In the data rows, 50 means zero.
Here are some points, each followed by its number:
(44 34 53 61 43 61 31 51 42 52 39 53 50 49 39 48 49 53 42 59 46 46 65 60 47 51 47 59 42 58 55 58 57 55 56 41 34 53 48 56 37 46 46 53 57 50 53 50) 0
(48 70 50 27 53 59 59 53 61 50 35 67 56 55 53 69 66 57 67 27 50 50 47 51 29 15 66 22 70 58 47 32 42 63 50 56 57 70 60 56 55 39 32 73 53 39 31 50) 1
(55 35 52 60 53 56 38 60 31 38 12 55 44 64 50 60 73 51 28 40 33 45 57 63 59 53 48 24 50 52 38 52 62 58 63 26 27 71 44 32 61 16 25 59 41 59 38 61) 2
(43 41 55 53 44 51 59 48 49 49 51 36 54 34 51 55 45 46 35 51 54 56 39 60 56 64 41 65 53 53 42 59 44 41 47 62 51 46 49 53 49 55 55 47 48 46 55 44) 3
(62 18 45 73 61 46 24 49 40 43 37 38 47 40 42 43 39 39 15 66 45 45 50 67 42 62 33 63 21 57 35 41 64 57 40 9 25 54 28 39 49 30 41 45 38 50 84 65) 4
(61 30 49 66 41 43 47 44 49 46 54 32 49 48 48 43 43 41 27 68 51 52 43 58 57 64 39 69 35 45 44 51 49 40 47 41 47 40 45 47 48 50 61 39 44 52 69 47) 5
(59 20 47 56 54 58 13 38 31 50 19 35 68 22 29 46 36 39 11 92 53 66 58 77 22 99 18 71 29 75 45 38 75 43 57 8 39 30 10 66 40 45 25 53 69 45 68 49) 6
(33 27 60 59 46 63 43 54 36 52 46 54 49 45 46 50 38 49 28 41 45 46 56 52 63 68 54 58 40 52 47 62 53 57 53 50 26 55 54 41 45 46 48 58 46 52 52 59) 7
(52 54 33 36 67 59 28 52 63 53 43 62 62 45 45 60 42 50 56 57 53 50 65 60 28 26 47 45 48 51 36 32 62 73 41 19 35 56 40 77 41 41 24 56 55 42 55 57) 8
(39 61 41 43 43 64 44 51 70 59 59 62 65 49 45 63 43 57 65 55 54 44 59 56 44 12 54 57 60 41 46 52 52 62 42 50 46 46 65 80 31 59 45 53 65 45 47 39) 9
(38 44 48 30 31 57 63 45 42 47 32 45 65 37 60 61 48 44 34 50 50 73 42 65 63 80 43 46 73 50 45 52 52 34 72 63 59 36 53 68 66 55 32 53 58 58 20 37) 10
(37 51 64 61 64 62 45 57 34 51 31 55 39 57 58 60 63 55 44 43 39 34 57 47 53 68 45 48 59 56 43 61 60 49 53 37 39 58 33 24 56 29 45 62 54 58 42 63) 11
(62 69 46 45 49 35 77 52 66 47 77 56 41 77 67 45 62 51 80 30 51 40 37 25 74 10 65 32 63 20 53 49 34 49 46 68 75 54 75 34 68 53 70 41 30 59 43 46) 12
(42 39 55 53 44 54 57 49 48 49 44 38 54 33 52 57 45 47 32 52 52 57 45 62 54 64 41 61 53 55 43 63 47 43 51 61 49 45 50 55 49 53 51 49 53 46 52 44) 13
(77 40 37 99 46 16 70 61 81 42 99 25 19 89 61 38 47 46 62 72 44 7 39 43 97 0 40 82 25 0 30 82 38 51 18 31 37 41 72 30 38 46 99 0 17 61 96 43) 14
(43 67 28 15 73 70 26 48 55 60 28 82 70 39 55 58 36 47 61 38 54 60 65 52 27 39 58 27 66 59 43 13 72 83 51 17 41 60 37 75 58 40 10 68 57 53 36 62) 15
(51 62 46 52 68 41 50 57 52 54 67 52 33 56 55 39 45 54 71 41 51 42 55 33 49 45 55 50 41 48 55 48 48 58 41 48 45 53 46 37 52 53 67 39 42 51 62 64) 16
(45 81 67 27 46 52 81 44 51 50 36 64 59 57 71 54 84 59 63 13 51 59 20 31 44 47 70 12 85 63 63 39 39 38 64 91 93 72 67 30 76 50 49 83 52 50 16 44) 17
(58 61 47 59 61 46 42 56 55 49 57 54 38 62 45 45 59 57 70 53 48 37 60 43 44 26 58 49 43 45 55 51 53 58 42 42 46 54 48 46 43 49 58 39 46 49 58 55) 18
(59 53 41 62 68 46 47 57 68 46 58 46 45 50 51 56 47 49 53 66 52 34 53 60 45 17 40 63 43 39 34 52 53 63 27 27 38 53 44 56 39 43 52 40 44 44 74 50) 19
(51 42 50 59 65 42 45 56 42 44 46 52 36 54 52 42 44 49 43 35 46 42 53 45 51 56 54 44 36 55 46 46 52 60 43 38 33 66 43 28 56 39 48 49 35 51 62 72) 20
(30 57 54 51 66 72 29 52 44 68 47 74 52 54 51 46 38 60 65 53 47 37 68 37 43 62 51 59 58 54 61 47 69 65 54 25 37 46 37 49 43 44 49 60 67 63 47 59) 21
(50 56 51 49 55 50 44 52 46 53 47 59 40 60 47 43 54 57 66 51 47 44 63 43 49 50 55 45 49 52 59 51 52 52 55 44 46 49 47 47 50 50 50 43 56 57 45 53) 22
(45 56 64 64 65 47 41 56 37 50 51 55 22 59 32 41 54 56 66 44 46 34 64 35 33 50 63 49 33 68 69 54 43 60 40 60 44 66 45 32 36 45 59 58 62 38 57 65) 23
(57 82 51 25 49 24 95 53 58 45 85 43 37 64 73 48 62 51 83 25 54 62 31 21 74 46 68 30 74 28 54 49 26 30 56 99 92 42 73 36 81 69 73 35 33 54 26 43) 24
(65 5 52 80 30 21 51 52 54 42 79 13 30 36 35 31 24 37 16 55 56 52 42 58 64 50 47 80 1 42 45 64 24 41 31 66 29 50 68 40 37 66 81 20 13 39 99 53) 25
(47 43 56 52 55 47 56 50 46 43 41 36 51 34 53 58 47 43 29 49 49 55 39 61 51 66 39 54 51 56 39 53 50 45 45 51 46 54 44 45 55 44 46 52 44 46 54 52) 26
Which three points above are nearest to each new point, looking only along the 2 directions in which the numbered points spread most? Their numbers follow each, nearest first.
(53 44 53 66 60 43 48 55 50 48 57 39 37 47 47 45 47 49 47 48 50 40 51 51 48 47 49 60 36 52 46 55 42 53 36 49 36 58 45 37 43 48 62 39 38 43 71 58) 19 5 3
(40 70 53 30 30 45 88 48 63 56 87 47 54 50 65 45 44 53 70 37 57 62 39 31 74 52 63 55 72 30 59 60 28 28 56 99 82 29 76 58 60 84 75 39 48 54 27 30) 12 24 16
(52 95 53 34 68 24 76 63 63 49 79 37 25 52 60 50 57 62 98 44 57 50 54 34 42 43 57 48 57 48 63 49 29 40 46 89 71 42 51 56 58 74 75 23 54 40 43 48) 12 24 16
(66 40 37 60 56 43 31 47 53 45 58 36 58 45 37 53 39 46 46 92 54 48 67 65 43 41 29 71 25 44 34 57 60 53 37 17 32 31 27 70 26 49 42 35 61 39 71 46) 4 5 0
(55 59 65 38 40 50 64 37 38 48 34 49 64 47 56 48 73 50 45 44 51 66 32 42 48 78 50 31 65 65 60 46 47 29 67 72 88 48 48 37 66 53 48 68 59 51 27 38) 1 10 9
(50 40 40 66 61 57 26 53 61 57 52 47 55 34 41 55 34 51 41 73 51 38 64 69 36 34 32 75 36 50 37 50 61 66 33 17 26 47 36 66 26 43 46 45 56 46 81 53) 4 0 5
(60 43 40 71 61 42 46 51 63 42 64 28 50 49 41 62 44 47 44 93 52 32 60 71 54 18 25 79 33 36 24 70 54 56 21 21 36 36 38 67 18 46 57 33 61 37 77 40) 5 19 4
(53 63 64 37 38 50 67 38 40 48 38 50 62 49 58 45 69 51 46 40 50 64 31 43 46 74 54 30 70 64 64 46 45 31 66 76 89 48 52 39 65 57 49 68 59 51 27 39) 1 10 9
(35 46 50 39 44 72 32 44 41 56 14 64 71 39 41 64 51 51 38 60 47 60 60 67 41 68 43 46 67 65 49 48 68 53 67 33 46 47 40 70 46 44 21 66 76 52 27 45) 15 8 2
(61 40 63 68 12 33 80 41 50 45 75 27 44 64 53 37 61 47 41 61 52 56 25 38 78 63 48 63 50 31 60 73 30 9 59 83 82 30 68 33 57 68 87 36 40 58 49 29) 16 12 18
(51 21 54 78 54 49 32 53 42 50 59 45 33 48 32 33 32 49 30 47 50 36 59 47 46 45 53 68 10 57 51 57 47 70 30 35 16 67 52 30 31 45 61 48 34 44 91 69) 5 19 4
(54 57 52 56 65 36 50 59 49 42 53 46 31 54 48 50 54 54 60 43 46 46 56 50 48 47 55 42 39 55 52 50 41 54 45 57 40 63 47 42 52 48 53 40 42 46 53 59) 18 23 16
(60 36 44 60 50 41 44 53 47 48 57 46 43 54 50 37 40 44 44 52 50 49 50 46 57 55 50 56 33 42 49 43 52 55 47 39 41 49 47 43 57 50 54 42 37 59 61 59) 19 3 20
(75 53 60 47 59 40 44 36 26 40 26 38 57 45 46 40 73 47 42 62 49 68 40 49 32 93 37 35 46 74 59 36 58 28 67 46 76 44 19 32 67 42 40 59 56 49 45 48) 21 2 8
(50 57 43 34 26 52 66 41 59 56 62 67 60 67 59 42 50 49 63 33 50 53 40 30 66 41 68 34 68 36 62 41 45 46 61 67 74 46 74 52 63 61 55 57 44 62 31 44) 1 12 9
(33 59 54 26 34 67 56 44 56 61 45 66 74 43 54 58 48 54 53 36 55 61 41 50 39 50 58 45 71 58 59 44 47 47 59 71 68 48 64 66 49 60 43 76 63 47 31 38) 1 10 9
(58 32 52 61 50 36 52 52 43 39 44 30 42 41 48 51 49 43 27 48 49 51 43 60 55 57 43 52 35 51 41 56 42 47 44 50 39 58 49 42 53 44 50 41 36 45 64 55) 19 5 20
(57 40 47 63 36 51 40 46 54 50 57 44 56 51 42 46 48 49 45 75 52 49 54 62 51 45 41 68 41 45 53 59 55 42 52 39 46 33 50 63 36 55 56 43 59 52 60 40) 19 5 20
